One turn moves each row of this set onto another row. After a few examples, where does it send each row asked below?
rof: [1.060 0.438 0.817 1.389 -2.663 -1.559 3.120 -1.919 -0.680 0.753 2.514 0.459 -0.518]
vozis: [-0.297 -0.549 -0.193 0.589 0.328 0.175 -0.176 -2.169 -3.641 -0.783 1.562 -0.779 0.988]
vesit: [-0.660 0.115 0.087 0.475 2.195 0.890 0.018 0.908 -1.020 -2.746 2.936 0.728 -0.212]
govit: [-1.638 0.423 0.206 -1.356 2.863 -0.060 -0.282 -0.592 3.023 -0.871 -0.232 1.084 1.311]
voni: [0.393 3.661 0.464 -1.189 1.255 -1.201 -0.889 -1.634 1.510 -0.901 0.772 -1.538 -1.229]
serez: [1.240 -1.606 -0.294 -1.158 2.696 1.422 0.316 -2.153 1.485 -1.716 0.149 1.811 -0.895]
sog: [-0.778 0.450 2.077 2.155 -0.764 -2.261 1.780 -0.108 0.271 0.579 0.716 0.768 2.676]
rofo: [1.814 2.753 1.763 1.749 -0.223 -0.472 -0.053 1.790 0.238 -0.189 2.090 0.561 -1.877]
res: [0.751 2.192 0.505 -1.117 0.042 -2.419 3.327 0.348 1.757 1.892 1.115 0.891 -1.783]
deg: [-0.146 0.432 0.191 -1.191 0.006 -0.010 0.793 1.057 2.997 2.138 -0.052 2.756 -2.847]
far: [0.463 -0.172 0.655 -2.045 -2.224 0.589 -1.575 -0.304 0.622 0.175 0.553 1.061 2.689]
div: [-1.719 -1.861 -0.855 -3.035 1.046 0.643 0.722 -2.593 -0.173 0.662 -1.080 -0.266 -0.793]
pupom: [1.360 -0.191 -1.872 1.076 -0.258 -0.447 -2.961 -0.068 1.340 -2.175 0.951 -0.047 -0.484]
foren: [-1.176 -0.784 0.967 0.768 2.305 -0.398 -1.722 -0.234 0.960 0.649 -1.038 2.762 1.415]
sebef: [-0.032 -0.978 1.844 0.396 -1.605 0.902 -2.264 -1.143 -2.298 -0.493 -0.888 -0.072 0.448]
Luri: [-0.386 0.465 -0.954 0.353 -0.328 -1.627 3.026 -0.410 -0.193 1.328 0.322 -0.232 -4.477]
ruf: [3.224 1.398 -0.167 1.629 -0.709 -2.151 2.526 -0.062 -0.544 1.175 1.474 0.050 -1.051]
Relar: [-0.609 0.590 0.249 -2.934 -1.700 1.006 -0.896 -2.331 1.271 -2.066 0.308 -0.887 -0.492]
voli: [0.696 0.603 2.948 -1.025 -1.793 -2.830 3.255 -0.403 0.715 0.492 0.453 0.813 -1.461]
bobi: [1.312 1.497 3.007 -1.578 0.195 -1.408 -1.645 -0.535 -0.886 0.815 0.751 0.884 1.573]
Kigo: [1.028 -1.852 -1.485 0.971 0.637 -1.092 -1.455 -1.391 -1.631 0.601 -2.393 0.583 -1.159]
vinaz: [-1.703 0.389 -0.829 1.847 0.952 0.247 -2.439 -0.780 -0.019 -2.175 0.861 -0.670 -2.170]
subeb: [0.878 0.188 1.057 1.781 2.507 0.239 3.413 -0.378 -0.823 -0.777 0.504 1.381 0.956]
kag: [-0.624 -0.897 0.451 -0.348 -2.696 -1.386 2.908 1.034 0.105 1.271 0.597 -1.216 -2.732]
lak: [0.757 0.339 2.938 -0.033 2.478 1.149 -2.003 0.725 0.735 0.364 0.287 1.144 -1.480]
zed: [0.029 -1.144 -1.714 -0.377 0.007 1.425 -2.000 0.835 1.206 0.461 2.329 2.366 -1.567]
momok: [0.331 -1.697 -2.746 0.852 0.181 0.866 2.321 -1.160 0.333 -0.860 0.161 0.944 -3.112]
zam: [-3.964 1.029 -0.569 -0.917 0.976 -1.461 -0.901 -0.116 -0.436 1.250 -0.030 1.634 -2.046]
niki: [-0.310 0.428 -0.778 -3.373 -1.945 -0.945 -2.104 0.314 0.755 0.415 1.365 -0.199 -1.886]
Tivi: [0.521 -0.652 -0.198 1.469 0.798 -1.521 3.782 -0.505 -1.334 2.540 -0.325 1.209 -1.022]
fev: [-3.070 -1.036 -0.514 -0.689 -1.461 -1.557 2.185 -0.539 2.923 1.242 -0.506 0.766 -0.627]
gile: [0.250 -1.305 1.051 0.668 -1.226 -0.090 3.776 -1.762 0.175 2.861 -0.135 -0.550 -0.802]
lib: [-3.751 -0.465 1.236 -1.664 -0.323 1.017 -0.031 -1.428 -1.405 -1.119 -0.124 0.351 0.305]
vete: [1.369 0.606 -1.950 -0.225 0.992 -1.261 0.332 0.059 0.058 0.064 0.959 0.292 3.445]
keter: [-0.547 -1.464 -0.189 2.677 -1.109 -1.031 1.864 -2.833 -0.165 -1.028 -0.880 -1.580 -1.253]
mef: [0.889 1.288 1.522 0.908 -2.888 -2.407 -0.540 -0.258 2.600 0.013 0.170 -0.984 -1.829]

subeb -> rofo
pupom -> govit
sog -> mef
Now find these:
lib -> sebef
niki -> div
vete -> voni
vesit -> lak
res -> Luri
kag -> gile

